The same turns and mirrors carry the whole set onto itself and the rows of a family onto each other. Which other rows belong to the same family as each row named below? List them in the order they appear above.
These 36 rows form 12 families of 3 rows each.
z_243:   4  -9  -1   2 -11 -20  -5 -24 -12 -13   4   6 -18   1   7 -37   7  12  17   6  -5  23  15 -24  15 -13 -54
z_900:  -6  12  -5  16 -32   1  23   6 -29   1 -12  15   4 -27  34   3 -13  30  16 -20 -17  -6 -26   6  -3  -1 -29
z_999:  -2  13  12 -34  -4 -26 -18 -10 -11  32   7 -14  -4   1 -13   6 -19  15  17  12   6 -40 -31  19   2  25  -1
z_558:  25   4  15   0 -13   1 -37   2  -7   6  35   6 -22   1   7 -20  39  25   5  21 -11  10  -8   5  12  -8  16
z_897:   8  38  -2   6 -25  -6 -28  -2  13  16 -31  16  20  11  12 -10  -8  10  -4  -1 -44  -7 -22   4  15  33 -31
z_155:  14  -4  -8  -5  -4 -18 -14   0 -13   4 -11  -4   7   6  18 -37 -11  17   7   0  -3  23  18 -24  12 -16 -59
z_794: -19   4   3  11 -21  -6  28 -16 -25 -25  -1  18 -10 -33  26  -2   0  30  23 -11   5   0 -21  -1   6 -15 -18
z_302: -12  -9 -10  13  -3  14 -25 -12  20  -9 -10   8   9  -7   9  20  24  -4   7  18 -10 -26  18  10 -13  21 -56
z_138: -13   7   0   2  -4  -3  22   4 -26 -11 -19  13  17 -28  34  -5 -17  46   5 -17  14  -3 -16   1   7 -20 -19
z_702: -17  26   8  10 -14 -14 -21 -52  14 -21  -3  27 -20   1  -4 -14  19   8  13  15 -23   0 -20  -4  27  23 -18
z_915: -22 -12  22  21  -9  -5 -15   8  -8  40  16  27  -1  -1  -1  -7 -31  19  36  18  22  14   9   4  -5  30   4
z_862: -24  20  25 -20 -13  12 -20 -19 -19 -32   2  15  -1  30   0   4   5  -5   4 -10   8 -11  -2  35  -2  22  19
z_114: -13  -6  26 -12  14  11 -19 -41  -4 -12  15   5  -4  12  24 -25 -17 -15  20 -18   1  16  23  36   8 -17 -27
z_529: -22 -11  -3   7  12   7 -22 -22  20 -25  -7   8   9  -9   8  16  27   3   7  21   8 -26  27   2  -6   9 -48
z_496:   6  25  26   1   1  26 -14 -40   8 -17  32  24   1 -22  16  -5  21   7  12  12   7  10   1 -37  10 -11 -19
z_418:  30   9  13  -7  -1   0 -43  21  -3  14  22   1  -4   4  15 -26  27  30  -6  17  -1  10  -5   5  14 -18  20
z_239: -19  -7  11 -34  29  -6   4   2  12  12  -6  11  12 -18 -47  -5 -29  -6   3  -6  -8  -7   7   3   1  12 -17
z_834:  -9  -8  -7   2  10   9 -27  -1  20  -8 -22   3  27  -4  14  20  15   6   1  16   6 -25  26   6 -11   9 -52
z_981: -16  23  21 -17 -24  16 -22  -4 -20 -20  -7  13   8  33   4  10  -2  -9   1 -18  -4 -14  -7  42  -7  32  11
z_516:  23  31  14  10 -30  38 -13 -11   5  15  18  19  12 -12  24   8  13  -9  10   1 -31   9  -9 -21  -7  15 -34
z_245:  -3  -1  20  -2  -6  17 -15 -31  -4  -1  16   5  -8  13  27 -17 -17 -29  23 -22 -23  12  13  46   2   3 -40
z_945:  17   6  -1  16 -11  22 -24  27  -5  22   8  -1  28 -22  -7 -18 -18  15 -11 -18  17  -1 -14  14  33   2  16
z_113:  -9  -3   7 -26  14  -1   7   4  11  23  -5  14   7 -18 -47   3 -25 -14   9 -11 -25  -9   1   5  -4  26 -24
z_730: -20 -12  22  21  -9  -6 -14   7  -7  42  15  27  -3  -1   0  -8 -32  18  38  18  23  14  10   2  -6  31   5
z_617:  -4  11  15 -36   2 -27 -20 -16 -14  31  10 -15  -4  -2 -15   6 -19  20  17  10  14 -40 -28  19   5  21   3
z_944:  15  -7  -8  11 -29 -12  -5  -6 -14  10  -2   2  -9   3  14 -31   1   1  15  -1 -25  23  12 -18   6   0 -66
z_235:  37   6   9   3 -21   5 -38  24  -3  21  26   4 -12   4  16 -20  30  19   0  12 -23   8 -10  14   6  -3  12
z_754: -21 -10  23  22  -7  -7 -17  10  -7  40  16  28  -2  -3   1  -7 -30  20  38  20  22  14  10   1  -6  31   4
z_725:   0   4  23 -14   9  17 -24 -16  -4   5  -1   1  13  17  31 -23 -30 -16  13 -27 -10  14  21  41   2 -10 -39
z_595:   0  -7   4  15  -4  13 -19  -8  -4  -7  32   8   3 -29 -21 -22   1  14   4  -8  30   3 -16   6  41  -5  26
z_356:  23  33  20  -7   8  30 -25   2  10   8   5  11  38 -10  32  -5  -2  18  -8   0   8   9   7 -30   0 -10 -23
z_751:  -5   9  15 -32  -4 -27 -18 -18 -12  29  14 -12 -11  -4 -16   5 -15  14  20  13   8 -41 -30  21   3  23   1
z_425:  -7  31  10 -16  19 -20 -36 -23  17 -13 -28  15  22   7  12 -23  -8  33 -10  11   8   0  -3 -15  31  -2 -13
z_979:  12   0  -5  29 -36  22 -13   4  -7  14  28   4  -2 -26 -19 -11   0  -2   6 -15  -5  -2 -26  17  32  19  11
z_185: -19  22  25 -24  -9  11 -27  -2 -20 -23 -11  13  15  34   7   4  -6   0  -6 -15  13 -14   1  38   0  20  18
z_938: -21  -4  12 -29  18  -5  11 -12   9   7   6  14  -4 -20 -53   2 -16 -15  15  -1 -14  -7   4   3   0  21 -17

The rest of the family of z_897: z_702, z_425
The rest of the family of z_243: z_155, z_944
The rest of the family of z_239: z_113, z_938
The rest of the family of z_302: z_529, z_834
The rest of the family of z_114: z_245, z_725
The rest of the family of z_862: z_981, z_185
The rest of the family of z_754: z_915, z_730
The rest of the family of z_999: z_617, z_751

The same turns and mirrors carry the whole set onto itself and the rows of a family onto each other. Which other rows belong to the same family as each row named below? List them in the order they appear above.
These 32 rows form 4 families of 8 rows each.
z_698:  38  16 -30  18 -35 -16 -10 -18  36   6  18  31  -9  38  17   0 -10 -13   1  -5
z_829:  19   9  -4  40   4  -3  -7 -13 -10   2   3 -31   8   5  52 -19 -13 -13  13 -14
z_448:  20  55   4  23  22 -28 -22 -13  23  15   6 -17   6  36  14   2  -8   2  17  29
z_653:  12  -5  -4  26 -51   1  -4 -31   4  15 -15   1 -26 -16   5 -11 -25 -24   1 -36
z_91:   7  -1   7 -21 -22 -18 -10 -11  31   2 -10 -18  35  12   5  16 -44  -1 -11 -15
z_375:   4  -9 -14  24 -47   9 -12 -34  15   5 -12 -12 -31 -15   5  -9 -21 -15  -8 -27
z_569:   6   9  -9 -15 -24 -20  -5 -18  45  -7   4 -35  37  22   8  10 -38  -5  10  -3
z_214:  12  24  11  13  -2   7  -2  -9  -7   9   0 -19   8   5  61 -11 -10 -18   0 -17
z_612:  40  15 -23  30 -30 -22 -18 -20  32  -1  20  20   9  48  28   4 -10  -6  -3   5
z_757:   5 -22 -17  22 -51   2  -3 -22  22  12 -25  -9 -14  -7   8   1 -39 -13 -10 -37
z_238:  -2  21  -9  13   7   4 -23 -11   7  36 -45 -53 -15  -9  -2   4 -28  -4   2   2
z_647:  17  12 -26  38 -25 -31 -19 -25  51  20 -18  -5 -17  25 -39  16 -34  10   8  11
z_824:  12  41 -11  23  22 -23 -15  -4  38  16  -5 -26  16  44  21  16 -23  16   7  29
z_99:  30  22 -19  24 -25 -17  -1 -28  29  -5  26  29  -3  40  21  -6 -22  -6  17 -20
z_482:  13  52  -8  11  20 -24 -21   0  21  15   1 -35  10  32   9   5 -10  10   8  26
z_779:   5  16  -7 -13 -34 -20  -6 -12  34   1 -10 -31  44   9  21   2 -42  -9   6 -16
z_565:  20  35 -23  69  -8  -4 -11 -24  15  26 -11  -6 -41  19  19 -10  -3 -11  19  11
z_851: -11  16  17  31   3  -3 -13 -17   7  26 -39 -56   1  -9   4   4 -34   2   6  -2
z_923:  19  25  -8  64  -4  -4 -20 -15  -2  32 -23   8 -46  10  20  -7  -7  -5  -3  -5
z_246:  13  -5  14 -18 -24 -12 -16 -29  35  -5  -6 -22  34  21   2  15 -37  -9  11  -7
z_19:  10  42 -25  66  -4 -12  -7  -7   9  33 -11  -4 -40  10  25 -10  -8  -2  -2   1
z_213:  27  14  -2  35 -32 -24  -4 -23  37  -7  25  27  10  36  25  -1 -20  -4   9  -8
z_85:  14  27   9  28  -6  -6 -10 -15  -6   5  -9 -30  16  13  63 -22 -18  -6   1 -18
z_282:  21  18  -7  61   8  -2 -17 -25   9  30  -9   5 -52  21   2   2  -4   1   2   9
z_866:  19   4   4  29  -2  -1  -4 -14  -7  -5  12 -18  19   4  54 -16  -9 -15  -3 -11
z_903:   9  29 -18  22 -25 -24 -20 -22  50  38 -31  -9 -22  26 -29  19 -42   5  11   8
z_358:  11   4 -22  21 -21 -19 -11 -18  51  23 -11   5 -21  16 -37  27 -27  -6   4  16
z_678:   8  27  -7   5 -32 -18 -15 -19  56  29 -22   1 -19  28 -32  24 -31   2  -4  11
z_378:  13 -18  -3  38 -48   3  -1 -35  24  15 -21   9 -15  -2  17  -2 -36 -21   1 -34
z_550:  22  47   3  26  19 -31 -13  -1  29  23 -10 -13  23  44  17  12 -23   1  18  21
z_543: -10  20  10  17   0   0  -5 -15  12  29 -38 -48 -13 -19  -6  -2 -33  -6  13 -13
z_568:  -6  12   8  23   1  -7 -22  -7  14  32 -45 -55  -1  -9   1  12 -20  -8  -8  11

The rest of the family of z_757: z_698, z_448, z_569, z_851, z_923, z_866, z_903
The rest of the family of z_19: z_375, z_214, z_647, z_99, z_246, z_550, z_568
The rest of the family of z_213: z_653, z_91, z_238, z_824, z_565, z_85, z_358

